0: [-25 -19 19 13 9 4 -6 6 -61 -11 17 -46]
1: [60 -10 5 1 -27 -118 0 60 12 -10 -24 -2]
2: [-63 8 -13 14 -16 -126 -87 48 -13 10 -9 -67]
3: [-126 -12 -6 10 5 25 -47 -18 6 17 -11 -75]
4: [58 13 -23 -11 12 31 61 -45 -24 -18 -9 20]
5: [38 -3 8 -39 -7 29 42 -9 15 20 -7 37]
6: [-92 -3 10 -11 -10 -84 -86 32 43 -2 9 -66]
7: [36 -3 25 2 -9 -108 25 66 -19 -17 30 -63]
8: [8 18 -13 0 -18 -79 6 53 32 28 -14 -74]
9: [69 21 -12 11 -8 -69 1 47 27 -8 13 59]
10: [0 12 -17 13 -5 -34 31 -5 -4 -8 -25 -70]
11: [37 -2 18 5 -17 -92 -5 57 10 0 2 -23]
12: [52 6 2 -4 11 48 42 -35 10 -26 0 39]
13: [33 3 -17 -1 -15 8 20 -5 21 24 -22 47]
14: [-105 -23 10 -15 6 4 -34 -8 -35 -2 15 -78]
15: [13 -12 -19 4 -11 -127 18 48 -60 -23 -5 -104]
16: [-11 -11 4 4 5 13 34 -14 -52 -1 3 -48]
17: [-117 4 -7 -5 2 11 -87 -8 78 1 -13 -23]
18: [-6 0 -3 18 11 15 12 -22 -48 -10 -1 -25]
19: [55 -6 21 8 -3 -13 -13 20 39 -7 5 73]
20: [-127 -27 -21 -21 14 7 -58 -9 -20 23 -16 -88]
21: [34 0 -2 10 -4 21 39 -12 -7 -2 -3 18]
22: [-127 -48 25 -29 5 -3 -76 18 -21 -10 19 -74]
23: [54 24 26 4 -8 44 -19 15 75 16 22 95]
24: [-29 -14 -31 -9 4 -6 55 -29 -82 0 -26 -86]
25: [10 16 -7 11 4 44 -6 -32 30 10 -12 38]
26: [-119 -15 -10 4 7 19 -59 -16 -21 12 -10 -77]
27: [34 19 -24 -8 10 27 47 -13 -12 -5 1 -29]
28: [67 4 10 6 -9 -43 0 17 15 -14 -4 50]

[-8 0 -4 17 12 28 13 -26 -44 -8 -2 -19] 18 16
[17 -12 -19 4 -8 -124 23 39 -60 -28 -6 -95] 15 7
[-39 -19 -32 -10 4 -10 57 -28 -92 0 -28 -100] 24 16
[34 2 -15 1 -15 25 15 -11 24 28 -23 67] 13 25
[57 -8 22 10 -3 -18 -18 22 40 -8 4 76] 19 28
[-101 1 -8 -7 2 12 -72 -11 60 2 -13 -16] 17 3
[77 23 -16 11 -9 -81 3 55 26 -9 16 63] 9 28
[-78 -5 8 -11 -8 -73 -75 30 32 -4 8 -53] 6 2
[71 3 12 8 -10 -53 -4 19 16 -20 -4 50] 28 9
[-29 -20 24 13 12 19 -13 -1 -61 -13 21 -40] 0 18
[10 19 -18 -2 -20 -91 5 60 37 32 -20 -76] 8 11
[-17 -17 24 11 9 7 -11 6 -52 -14 21 -29] 0 18
[-127 -41 22 -25 5 -1 -78 13 -11 -9 16 -70] 22 14
[14 14 9 15 1 36 -18 -19 30 5 2 55] 25 13
[31 0 -16 1 -14 7 16 -5 15 22 -21 49] 13 21
[61 16 -29 -13 17 36 72 -54 -32 -20 -10 12] 4 12
[-80 32 -2 15 22 36 -98 -33 81 -19 14 2] 17 3
[37 18 -21 -6 8 22 42 -10 -7 -4 1 -18] 27 21
[-11 -9 2 3 6 12 31 -16 -52 -1 2 -50] 16 18
[19 6 -2 9 -3 16 23 -8 2 -2 3 26] 21 13
[5 2 -14 -17 -2 -29 48 17 -17 9 0 -80] 10 16
[-21 -18 23 12 9 14 -12 1 -52 -12 18 -29] 0 18
[15 16 16 18 -1 39 -23 -23 41 1 3 61] 25 23
[15 -10 27 1 -21 -11 -29 24 33 0 3 68] 19 28
[51 -6 18 6 -2 -15 -12 17 37 -5 3 61] 19 28
[-9 12 -18 12 -4 -33 23 -5 3 -7 -25 -72] 10 16
[12 24 20 19 11 34 -33 -4 52 0 19 13] 25 19
[36 -4 28 1 -10 -125 22 76 -20 -18 33 -73] 7 11
[25 18 -8 12 3 46 1 -31 34 13 -13 50] 25 13
[34 -7 30 -1 -6 8 -21 15 51 -22 7 81] 19 23
[-85 6 14 -1 -4 24 -83 -3 63 4 11 9] 17 3
[-41 -21 -25 -12 5 -7 45 -25 -86 -1 -22 -91] 24 16
